rotation ticks, each row followed by its count of ticks
The counts run from 0 to 189.
[151 140 158 129  98 102 115 153 166 105 113 187 108 130 101 143 157  92
 114 142 132 100 136  90  96 123 115  88 125 145 135 141 157  94 102 162
 138 137 130 116 149  81 183 109 127 153 127 132 131 145 133 155 103 111
 104 116 154  74 196 169 103 128 167 129  82 115 151 109 143 154 149 139
 148 101  75  93 125 129 136 148  90 142 111  85 172 117 129 150 113 153]
44
[180 143 123 129 120 124 111 144 152 112 115 173 101 121 103 145 154  88
 102 132 107 105 146  86 133 131 108 101  95 146 127 131 156 100  84 134
 141 162 122 137 140  92 165 141 114 157 114 150 148 140 137 136  88 118
 111 138 139  64 189 181 118 117 152 131  88 126 130 110 145 148 141 143
 153 124  61  82 154 118 138 150 113 124 117  82 152 108  79 137 119 144]
145
[151 134 152 113 106 110 112 160 145  96 102 190 105 139  98 136 153  73
 115 147 129  99 156 100 105 132 115  92 110 144 124 143 142 106  99 140
 133 152 121 137 142  83 170 134 136 158 106 130 140 155 133 146 114 128
 114 118 130  80 190 178 106 135 168 130  85 109 134  98 154 151 153 141
 167  84  71  94 148 126 149 154  94 127 111  79 146 121  98 155 114 156]
110
[148 142 150 116  98 106 103 161 160 102 116 199  97 134 110 140 150  80
 120 143 129 100 149  88 103 134 119  78 128 147 141 144 156  92 101 150
 152 147 129 136 144  92 168 116 146 144 114 138 144 151 141 143 109 123
 104 125 141  85 184 162 106 120 179 129  79 108 137  99 156 147 153 145
 155  99  75 103 131 125 145 145 100 126 121  77 167 112 108 150 115 150]
35
[172 137 135 137 130 117 124 134 167 104 121 164 104 119  97 140 156  92
 102 136 102 104 142  94 130 137  96 106  84 151 106 133 163 107 103 139
 135 168 115 129 147  83 179 131 117 148 123 146 143 150 131 149  84  96
 120 122 141  76 185 194 108 122 150 135  86 133 146 103 145 147 139 123
 159 124  78  73 141 126 128 156 108 129 102  80 154 103  94 142 117 158]
136
[175 139 133 130 106 102 104 146 163 128 117 168 109 116 116 159 151 108
 103 129 128 109 130  94 110 133 100  84 125 137 137 124 170  92  78 168
 160 137 130 125 150  75 161 128 127 159 114 144 167 138 135 149  89 114
 110 133 156  71 200 167 110 112 160 113  80 120 137  99 145 160 141 155
 147 113  59  93 136 120 144 154 106 128 117  83 155 112 106 136 131 143]
156
[174 126 138 116 102 104 119 162 159 112 117 168 104 121 116 152 149 101
 117 138 133 112 132 106 115 156 111  77 122 138 136 145 156  87  85 172
 159 134 118 134 139  82 171 138 128 166 125 137 164 143 124 146 100 129
  97 121 148  85 198 173 107 124 142 122  92 122 128 100 150 158 141 162
 168 107  61  99 148 123 147 166  99 132 114  87 155 115  98 148 126 139]
164
[152 141 151 119  97 105 112 167 156  97 115 185  98 126 123 146 147  91
 121 140 139  99 151  99 101 142 111  88 122 162 130 137 151  89  94 145
 155 142 133 134 152  90 164 124 138 159 123 133 131 145 127 137 103 118
  94 121 140  86 182 178 106 121 162 123  79 117 136  91 162 159 142 143
 170  88  64 113 132 124 162 156 100 128 109  78 165 112 109 149 121 147]
104
[148 138 153 117 106 105 115 156 151 101 104 191 101 130 104 141 157  71
 113 146 134  97 153  99 106 130 115  87 110 145 125 147 142 106 103 140
 137 146 127 137 144  81 168 127 137 147 115 132 142 155 134 146 114 124
 109 116 128  83 189 175 103 132 169 124  80 105 140  90 148 156 154 147
 162  86  74  99 146 127 147 156  92 129 111  80 146 117  98 154 108 152]
111
[153 136 156 123 101 103 119 147 161 107 105 192 103 130  97 139 161  88
 112 139 128  99 143  89  99 124 109  89 107 142 123 140 152 107 100 162
 136 142 124 117 151  75 180 116 137 144 119 138 140 147 125 150 109 115
 112 115 140  77 201 169 105 130 169 128  83 112 147 102 147 154 145 142
 145  97  74  96 132 126 139 152  92 129 108  76 155 117 120 150 113 150]
42
[151 138 151 119 108 105 123 173 152 105 114 178 100 133 117 149 150  73
 115 143 134 100 160 107 114 138 112  95 125 159 118 141 150  99  99 130
 142 152 139 142 148  92 158 114 131 159 122 128 130 145 136 146 103 115
  85 121 133  90 187 183 105 130 163 116  85 117 139  89 156 161 148 145
 175  88  61 108 140 126 156 153  96 136 108  90 159 112  97 149 107 152]
182
[178 142 123 136 122 122 106 144 157 107 117 168 103 126 103 135 149  90
 101 138 104  98 144  83 128 127 110 104 104 156 129 126 161  91  90 128
 141 168 118 141 136 104 170 144 107 166 110 147 143 145 139 138  82 105
 110 138 148  68 190 188 114 116 157 134  90 133 136 118 147 149 140 129
 165 130  64  73 151 113 140 146 118 130 114  89 166 112  95 139 131 151]
143
[168 131 143 132 131 115 129 141 167 102 114 174 108 120  94 140 162  86
 101 148 109 107 136 101 126 135  98 101  92 143 113 142 159 111 111 148
 132 161 115 129 137  72 181 127 112 150 129 134 144 144 128 153  93 105
 117 115 139  87 189 193 102 135 143 141  80 127 153 105 141 151 152 121
 166 113  81  77 151 134 136 157 100 134 102  84 157 109  93 146 112 165]
58
[155 136 143 114 100 108  97 161 150  88 106 180 101 139 109 118 141  88
 124 147 124  90 153  89 103 139 119  89 120 162 131 131 151  88  93 131
 150 160 113 140 143 105 175 149 142 165 106 138 139 152 133 136 105 116
 113 132 141  75 188 179 106 121 167 135  92 121 131 106 161 149 143 135
 171  99  67  85 142 112 154 154 108 118 109  82 166 120 117 150 127 152]
30
[180 127 141 132 112 105 110 146 153 114 118 141 112 125 113 154 150  97
  91 132 126 102 140 106 121 130  99 104 117 140 112 115 153 105  85 143
 142 161 125 136 143  82 156 144 118 174 103 141 162 154 138 160  88 109
 116 129 135  71 203 186 105 131 156 109  97 128 138 102 138 166 142 139
 160 115  63  65 151 114 133 162  99 130 107  97 140 123 104 140 127 156]
5
[170 140 138 142 123 109 117 146 165 109 121 162 110 130 105 147 148  86
  99 145 114 103 135  93 123 127 101 105 117 155 121 124 171  93 100 132
 141 165 135 136 133  91 169 118  96 163 130 135 134 137 141 153  83  90
  99 127 154  84 182 194 108 123 154 132  81 136 154 119 141 154 144 120
 169 127  76  80 138 127 146 145 103 143 106  97 179 108 107 142 123 166]
63
[156 139 143 112 102 114 106 156 148  94 104 188  99 135 105 127 149  84
 120 143 124  97 157  90 105 137 117  87 101 152 126 141 144  99  90 139
 142 150 115 132 153  98 173 143 148 153 108 139 140 155 132 136 110 129
 112 125 134  73 190 174 108 123 164 134  89 111 125  95 159 148 144 145
 163  92  65  96 145 120 148 154 109 116 112  76 149 114 103 152 118 148]
32
[155 140 142 122  97  98 101 162 160  97 118 175 100 131 125 133 143 101
 118 141 127  97 153  94 100 152 110  85 128 164 130 129 161  85  92 142
 164 153 132 136 156 105 168 118 146 155 119 137 138 150 133 135 100 110
 101 129 151  83 180 177 107 111 163 122  80 121 134  92 162 156 138 137
 170 107  73 100 124 115 155 155 109 121 113  81 174 109 117 148 128 148]
27
[175 138 137 130 105  99 101 146 161 122 121 165 110 119 120 158 145 109
 105 132 127 107 130  91 108 140 105  85 137 142 142 124 168  86  76 168
 163 140 128 128 145  82 164 130 123 165 114 144 168 136 133 152  91 114
 105 131 161  74 196 164 107 115 160 113  83 124 134 111 142 162 140 151
 154 119  59  90 136 120 144 154 104 134 118  86 161 113 114 139 138 145]
157
[162 138 148 123 107 100  94 155 163  91 119 163 110 129 117 131 133 105
 119 150 133 102 139 103 102 156 107  85 133 156 133 123 165  82  98 148
 162 156 115 139 143  96 165 137 140 159 114 129 155 154 129 146 105 109
 114 123 149  91 181 181 101 121 162 126  85 126 134 100 162 152 145 131
 179 100  82  89 138 126 159 161 103 122 111  85 174 112 121 149 144 161]
98
[174 146 119 132 117 109 105 150 161 123 127 176 100 124 112 153 152  89
 103 131 116 112 139  79 126 135 109  88 123 138 138 133 174  86  87 147
 159 155 131 142 138  89 159 122 116 154 117 150 165 137 148 146  86 116
 106 137 145  76 186 171 114 112 168 121  76 122 135 108 149 148 144 150
 151 126  64  89 142 115 141 142 113 128 130  79 166 110  84 136 123 142]
148
[172 125 134 124 109 103 105 164 154 104 128 138 105 134 113 141 138 100
 108 138 117 103 142 105 124 155 116  89 131 147 129 118 153  85  83 139
 153 159 117 142 139 110 170 143 124 179 113 139 165 159 145 157  92 113
 102 134 144  73 201 180 102 128 148 114 105 130 130 111 141 159 143 139
 172 122  71  65 148 112 137 171 101 129 109 104 163 118 103 147 129 149]
12
[147 131 154 122 112 105 105 167 149  96 107 170 109 150 102 135 147  64
 112 154 125  92 157 105 110 128 115  97 130 147 122 132 147 104 103 125
 136 168 124 146 133  98 166 135 129 159 107 128 142 161 146 158 105 112
 106 129 134  80 186 181  99 137 174 120  96 117 141 100 150 149 155 132
 169  94  80  78 144 122 142 153  90 134 110  95 157 123 107 153 114 166]
186
[144 146 148 116 100 104  98 163 158 106 110 192 102 143 106 135 147  79
 122 144 125  99 148  84  98 133 120  80 137 144 143 138 161  91  99 150
 149 146 128 136 143  92 171 120 137 149 119 135 144 152 143 145 106 116
 108 125 146  86 182 166 101 122 181 133  79 107 141 109 155 150 151 143
 157  98  81  97 132 123 149 143  99 126 124  80 175 118 114 151 118 154]
36
[166 124 149 116 113 103 108 150 158  96 107 162 109 123 109 138 144 100
 108 150 133 103 136 115 110 158 100  88 116 138 123 141 154  98  93 155
 152 153 109 142 135  76 166 156 131 162 112 124 166 150 124 150 109 120
 121 118 140  95 189 185 103 132 149 133  87 127 130  97 151 154 158 138
 182  96  76  89 153 134 159 172 100 119 106  85 151 121 102 153 140 159]
170
[152 139 144 118  99 104  93 164 158  91 118 174 100 135 123 129 135  95
 125 143 129  95 153  90 103 144 117  87 131 170 137 127 161  79  92 134
 162 155 125 138 150 111 170 130 142 163 114 140 140 149 135 138 101 107
 102 134 151  80 180 174 105 114 167 128  85 121 132 102 165 152 138 138
 166 102  76  92 127 116 153 149 109 117 112  86 179 110 119 150 129 151]
28
[178 138 129 124 116 111  93 137 154 114 112 164 110 125 101 146 148  98
 100 139 119  99 128  91 116 126 104  93 117 133 139 119 162  98  81 150
 148 160 113 137 132  84 161 155 117 160  97 144 174 147 140 148  89 115
 132 137 147  70 190 174 111 120 168 127  89 124 129 114 140 150 146 141
 153 121  66  72 151 115 144 152 111 121 121  83 148 118  97 140 137 153]
152
[168 136 139 139 125 112 114 146 171 103 126 160 102 131  96 139 153  83
 106 145  99 104 138  95 127 138 107  98 115 147 120 132 168  99 111 138
 149 171 121 138 133  97 178 117 111 153 128 137 147 156 143 159  88  93
 116 126 149  85 181 189 101 133 155 136  86 132 153 115 140 150 149 117
 160 130  94  64 137 125 129 152 105 131 108  91 182 107 104 146 120 167]
133
[172 144 127 136 123 110 117 159 157 121 128 169  99 126 113 160 155  79
 101 134 111 106 144  88 134 130 106  98 125 148 129 131 168  91  90 132
 150 158 141 145 135  95 158 116 103 158 129 144 151 139 151 150  82 104
  90 135 144  79 187 180 112 120 158 119  81 130 138 108 143 155 144 142
 162 125  59  88 149 117 145 142 107 140 121  91 166 107  83 136 114 146]
70
[179 145 121 128 120 117 112 151 160 122 123 179  99 119 110 155 154  85
 101 129 110 107 142  82 130 131 107  90 109 141 137 139 165  94  88 146
 149 154 132 142 140  88 155 123 119 151 121 151 159 139 146 141  89 120
 104 137 143  74 187 174 117 110 161 128  79 118 135 106 151 152 138 151
 152 121  64  90 149 117 142 144 119 127 127  77 157 105  82 135 118 141]
147
[161 130 148 129 115 107 132 157 168 110 125 184 103 129  97 154 163  80
 113 144 117 111 139  94 120 136 115  85 115 141 129 154 159  93 106 160
 136 141 128 129 139  83 187 107 110 149 143 131 136 144 129 152  97 111
  91 117 148  87 191 179 102 135 147 140  84 121 151 109 141 148 151 141
 159 117  78  91 141 135 135 154  95 143 106  86 173 113 103 151 100 155]
52
[147 135 154 113 101 108 103 162 148  88 102 178 108 143 100 128 142  75
 123 156 132  91 150 100 101 133 119  93 127 155 135 140 145  90  99 133
 139 157 116 144 138  98 170 148 131 163 107 129 137 157 134 150 110 122
 107 126 135  85 185 178 102 134 171 132  91 114 139 108 153 149 150 134
 174  94  73  91 147 119 156 152 100 124 115  88 161 125 112 158 123 159]
108
[162 127 148 129 111 112 131 154 160 103 112 182 107 127  92 145 164  86
 116 145 117 109 140  96 117 131 114  91 101 139 121 156 150 100 101 162
 124 144 115 121 142  82 192 126 120 155 134 129 131 150 126 150 101 118
  99 110 142  77 200 178 103 139 140 140  90 121 144 109 141 149 147 139
 153 109  70  88 146 128 131 157  91 142 100  82 158 119 105 151 104 150]
50
[184 133 130 124 105 110 118 154 157 114 121 157 103 119 119 150 147 110
 108 127 122 110 144 106 122 152 105  84 113 144 125 127 155  96  77 160
 154 143 116 127 150  90 166 140 131 168 111 144 161 145 129 144  95 121
 104 132 143  63 206 170 111 115 141 114  98 128 125  94 145 159 135 156
 154 111  56  84 143 118 133 170 107 125 109  89 144 117 104 139 126 132]
85
[166 133 140 117 101 106 106 151 159  92 116 161 104 120 120 128 144 105
 113 138 120 100 152 106 111 155 105  87 105 155 112 126 154 103  91 141
 155 162 111 132 155  92 170 144 149 156 108 139 152 156 128 139 105 110
 124 124 135  79 186 185 104 116 157 123  91 125 133  89 160 154 141 135
 169  99  75  87 140 120 149 171 105 107 100  77 153 107 113 147 134 153]
23
